(in the rows, 128 means zero)
Where one turn sends some rows of the set: a few examples, then the rows asked:
tav: [158 132  90 105 118 122 129 154 136 119 149 134 141 102 143 139 133 114
 123 129 116]
tikug: [149 129 120 123 113 125 107 155 130 125 145 104 143  95 133 137 120 125
 118 129 159]
riku: [173 135 122 136 109  92 140 139 131 123 103 132 118 130 129 101 107 102
 138 119 132]
puve: [146 119 129 130 128 124  96 115 149 149 104 130  95 145 134  88 113 109
 120 115 109]
kolaz: [139 135 131 126 126 124 104 138 134 134 130 121 122 126 144 125 127 122
 131 109 191]
Rusup: [137 113 135 113 145 101 140 133 149 140 135 108 158 151 161 142 148 138
 115 150 137]
det: [129 102 115 117 146  94 103 128 150 156 118 123 150 136 115 138 142 133
 100 153 117]
Lik: [121  94 130 132 134 103 142 131 141 117 128 135 167 141 122 139 156 118
 120 132 137]
Bukuv: [152 140 112 114 122 114  97 164 132 131  87 125 118 138 116 131  90 129
 112 137 107]
kuru: [118 115 131 144 131 114  98 120 155 147 108 107 145 131 155 138 119 131
 111 167 115]
Gal: [147 129 134 126 116 112  91 158 113 130 120 101 126 109 107 121  93 135
 114 140 138]
dafel: [133 143 117 129 148 147 112 138 137  94 122 125 116 143 162 121 124 146
 105 116 110]
kibot: [178 134 123 116 112  94 136 143 122 163 127 141 116 104 127 105 119 126
 148 127 128]
zofav: [187 133 126 117 123 102 125 132 144 163 116 132 122 105 156 131 118 120
 135 138 142]
mit: [ 91 151 121 114 136 122 161 132 120 112 116 137 110 154 136 122 127 136
 143 132 120]
Ref: [133 143 118 102 151 135 150 134 138 113 134 108 133 167 133 146 147 132
 120 135 110]
pif: [113 126 127 120 120 114 118 130 110 150 155 134 146 119 111 129 146 140
 166 142  98]
keki: [174 130 129 153 102 118 114 131 139 132  97 135 128 105 139 126 103 105
 139 132 127]
Vevoz: [102 145 114 112 140 126 125 127 123 154 133 132  96 135 119 106 131 150
 127 143  90]
fiz: [171 104 153 100 127 119 142 122 128 133 143 112 127 115 145 112 128 108
 139 131  95]
Nezud: [100 131 112 122 117  90 133 143 132 148 122 113 134 156 106 103 123 130
 149 117  98]
mep: [139 137 145  98 158 139 122 132 120 134 132 130 101 150 146 106 134 162
 139  99 104]
Pim: [203 137 129 129 134 104 120 132 132 132 114 139 121 149 128 123 132 115
 129 126 151]
Rafiv: [142 131 129 118 128 110  99 118 139 144 126  94 109 141 127  96 117 103
 132 104 158]
sozen: [124 126 139 138 138 159 127 123 120 126 151 128 123 128 120 127 147 141
 124 151  88]
lir: [123 133 126 110 143 134 141 136 137 120 132 120 109 130 179 105 124 149
 125 102 109]
sige: [139 133 126 126 132 133 117 133 127 129 124 179 111 132 152 121 140 127
 139 117 164]
palo: [122 104 119 111 139  97 109 122 140 169 123 123 144 143  93 126 143 127
 136 125 102]
Susi: [158 122 170 105 137 118 131 150  99 125  98 153 119 137 133 138 113 142
 148 139 136]
nirev: [125 141 133 103 138 135 123 138 112 113 120 121 118 106 162 134 102 157
 141 129  87]
vod: [ 97 107 135 126 133  91 114 123 128 148  90 148 141 119 130 143 119 134
 133 156 135]
Fatus: [192 134 136 142 119 122 105 140 117 143 121 154 122 120 105 122 128 125
 144 129 131]
Zerus: [123 135 133 106 152 137 130 137 154 159 106 105 116 152 149 148 121 151
 109 147 109]
tonek: [109 124 146 153 128 129  90 118 116 136 117 147 139 129 126 143 131 143
 147 161 121]
Zof: [ 94 104 132 122 128  90 137 133 138 156  94 144 136 144 124 125 129 131
 138 121 140]
boru: [134 137 142 118 143 145 115 132 111 102 116 116 112 143 134 116 111 146
 142 109  78]
siba: [118 128 136 124 139  94 145 147 132 127 115 128 141 186 128 120 141 138
 135 121 145]
Bos: [147 126 162 112 126 103 110 139  88 127 125 115 117 117 111 114 104 135
 145 139 154]
savok: [142 148 123 105 158 141 100 143 120 117 126 135 114 128 159 141 123 171
 118 134 112]
Labuf: [153 119 150 103 127 101 124 115 111 128 149  93 122 119 122 100 120 106
 151 120 140]
Darir: [117 100 136 129 129 108 126 115 119 119 125 140 162 127 105 147 145 114
 152 140 113]
Lafip: [105 126 161 140 134 155 140 128 132 128 107 130 120 128 155 144 120 145
 125 151 115]

kibot goes to Fatus
Rafiv goes to Labuf
det goes to Lik
Now these:
sozen goes to Lafip
lir goes to mep
Susi goes to Bukuv
tonek goes to kuru

Where one turn sends some rows of the set: a few examples, then the rows asked:
nubab: [145 122 150 117 139 119 159 137 160 159 141 169 122 104 131 115  78 143
 106 127 134]
luf: [113 166 134 146 106 137 143 137 147 137 154 100 123 122 104 112 144 140
 122 116 120]
pove: [113 154 142 141 117 132 126 125 151 116 157  99 110 111  89 114 137 141
 129 128 132]
nipe: [138 112 126 135 130 153 114 135 122 102 150 123 106 125 120 105  97 126
 131 129 168]
muget: [157 109 149 128 159 123 131 117 131 140 139 103 131 115 128 122  98 135
 149 152 120]
rov: [119 147 155 118 122 145 144 114 153 160 132 132 120 133 122 126 121 147
 126  66 114]
tavu: [120 143 163 122 118 157 145 126 144 133 130 123 121 141 115 101 128 148
 128  74 117]
Vur: [147 114 144 148 118 113 122 122 110 121 153 149 104  93 146 139 103 169
 140 104 146]
gat: [144 132 140 111 144  97 148 124 151 153 147 166 102 130 114 112 115  98
 107 128 113]
vab: [149 112 163 120 122 117 146 114 154 139 130 143 113 118 115 114  97 113
 114 158 137]
pevo: [107 150 145 145 107 132 118 127 148 133 153  99 110 122  93 121 137 134
 133 128 132]
pon: [145 106 166 121 116 138 123 148 118 114 134 142 112 138 144 118 110 136
 138  71 112]
vus: [137 120 129 107 161  91 147 133 156 156 151 119 125 137 135 123  91 110
 140 100 111]
mabo: [117 147 152 112 130 140 150 108 152 145 140 138 112 126 114 115 122 147
 129  61 113]
Bepif: [156 147 133 136 136 155 131 104 126 147 124 131 125 107 116 130 112 141
 114 103 170]
nelig: [126 136 104 124 138 134 130 127 116 171 166 153 107 110 125 113  93 121
 126  79 147]
vabi: [150 106 162 123 122 149 122 151 137 104 130 131 117 138 146 140 115 131
 134  96  98]
fikiv: [152 123 148 117 156 119 128 170 158 128 156 153 111 113 116 108  92 127
 107 147 118]
tubuz: [145 131 102 120 145 149 154 154 145 122 143 147 125 131 143 128 112 107
 105  85 127]
kasu: [149 141 152 124 159 105 120 123 142 147 152 163  97 118 102  97 106 142
 111 140 145]
Sigu: [140 115 140 154 121 121 117 134 110 123 152 155 104 111 152 133 111 174
 138 107 148]
tidof: [150 131 120 127 130 148 114 151 130 136 150 110 117 112 107 137 116  79
 120 120 121]
Bom: [138 123 130 139 180 117 161 129 128 161 137 153 138  97 131 117 115 151
 132 116 122]
gep: [120 143 103 144 123 102 144 161 139 128 180 139 110  96 133 140 128 132
 124 106 109]
miz: [129 153 110 157 105  98 134 153 123 143 175 123 114 103 134 136 132 142
 125 114 125]
meso: [126 109 136 141 173 107 143 165 145 113 132 134 134 117 106 113 128 110
 129 129 125]
pil: [150 100 162 115 121 139 126 142 134  97 136 129 109 128 136 135 113 121
 138  90  97]
fip: [108 141 104 151 120 102 133 165 134 137 177 143 106 115 134 135 133 129
 126 106 113]
Vuf: [121 122 148 133 161  89 133 118 147 139 133 128 122 126 104 104 101 139
 140 107 170]
fopam: [151 114 141 150 105 103 113 149 101 123 157 142 105 110 151 137 108 150
 141  99 135]

luf goes to fopam
pove goes to Vur
Now these:
vabi goes to pevo
gat goes to fikiv
nelig goes to tubuz
vus goes to meso

Where one turn sends some rows of the set: a few examples, then the rows asked:
nusep: [145 138 121 113  96 171 138 150 133 147 115 113 138 136 103 108 101 126
 151 131 149 136 143 138]
Mobi: [123 113 139 104  98 133  92 138  90 134 114 122 111 121 128 111 128 112
 159 134 167 143 144 137]
Seka: [112 103 129 104 131 103 132 115 106 129 132 137 134  95 134 132 145 138
 110 153  87 132 142 113]
zeko: [134 151 114 110 113 161 122 147 127 124 124 130 112 131 124 116 103 123
 136 151 168 166 148 161]
vivi: [122 128 116 123 103 164 111 152  94 157 127 118 126 115 107 106  92 124
 139 134 139 137 161 159]
kige: [141 108 133  93  98 144 112 138 106 118  98 152 105 139 125 106 114 116
 159 122 155 140 150 123]
viso: [110 132 134 142 123  98 144 126 123 130 156 107 110 121 114 147 140 119
 115 146 108 143 117 133]
Menop: [117 119 109 114  77 152 129 141  85 135 142 120 116 123  98 113 118 126
 166 142 158 136 148 137]
vit: [146  89 119  90  99 141 112 130 108 134 124 149 141 116 111 108 113 140
 168 132 157 132 150 103]
Kino: [125  97 109 119  99 154 128 145 133 138 111 134 131 126 113 117  89 138
 160 119 177 138 159 137]
Guve: [118 103 126  98 126 105 128 129 105 131 132 142 139  90 127 139 152 136
 101 151  96 136 140 111]
fuge: [154 147 105 117 113 158 135 138 142 144 119 122 121 131  92 103  93 135
 142 138 140 140 150 153]
sufov: [103  74 138 129 141  94 134 123 128 113 146 146 119 125 123 148 118 141
 125 124 135 133 128 106]
Nuzu: [110 118 127 128 175 113 140 127 136 133 134 121 128 116 121 125 101 141
  93 137 107 127 141 138]
tufib: [114 123 123 124 170 110 134 141 129 131 132 130 128 108 113 132  97 134
  87 128 106 128 139 141]
sapav: [155 103 116 118 109 146 121 136 147 136 115 139 129 128 112 127  78 131
 158 110 160 149 160 124]
kuni: [127 112 105 110  87 127 112 126  83 146 145 125 118 100 107 112 128 119
 168 145 153 145 154 132]
zul: [110  69 129 121 138  89 133 129 136 123 134 139 115 118 113 155 129 142
 112 122 140 134 141 110]
Kegeb: [136 142 119 122 113 154 102 142  91 153 154 109 127 114  94 111 101 132
 139 151 139 144 151 155]
bur: [108  69 135 125 138  96 135 117 134 117 140 134 114 124 122 151 124 146
 118 130 128 136 144 106]
Des: [108 104 128 103 133 102 133 121 101 142 136 151 131  99 133 119 149 129
 110 151  93 133 136 115]
digem: [134 121 127 114 134 108 166 125 165 127 121 145 134 124 135 136 126 120
 118 130 106 147 126 105]
kon: [107 134 129 136 132  94 147 118 118 116 154 100 114 114 116 147 133 121
 119 147 105 137 124 129]
Duri: [139 119 127 104 142 107 167 133 161 131 122 134 129 127 114 137 130 115
 109 125 112 137 128  99]
foguv: [144 122 125 103 117 164 118 149 123 112 113 155 109 146 123 117  87 128
 139 131 159 156 151 138]
tugol: [134 113 128 108 142 111 169 120 163 132 125 131 125 130 129 134 128 121
 112 134 108 145 138 100]
zel: [123 142 127 102 111 151 100 143 101 139 122 114 123 116 125 104 129 125
 140 159 169 149 142 158]
gagi: [109 118 131 134 165 115 132 133 142 134 128 133 130 118 118 127 104 152
  90 139 107 128 134 150]
dasa: [131 102 117  95  87 164 120 146  98 141 126 144 149 111 123 113 108 127
 160 137 153 144 158 113]
rupi: [111 134 119 133 124  92 146 130 118 111 152 108 112 109 103 153 136 124
 114 144 112 134 120 133]

Guve goes to tufib
vit goes to Kegeb
zeko goes to kige
Now these:
Menop goes to nusep
tugol goes to Seka
Des goes to gagi

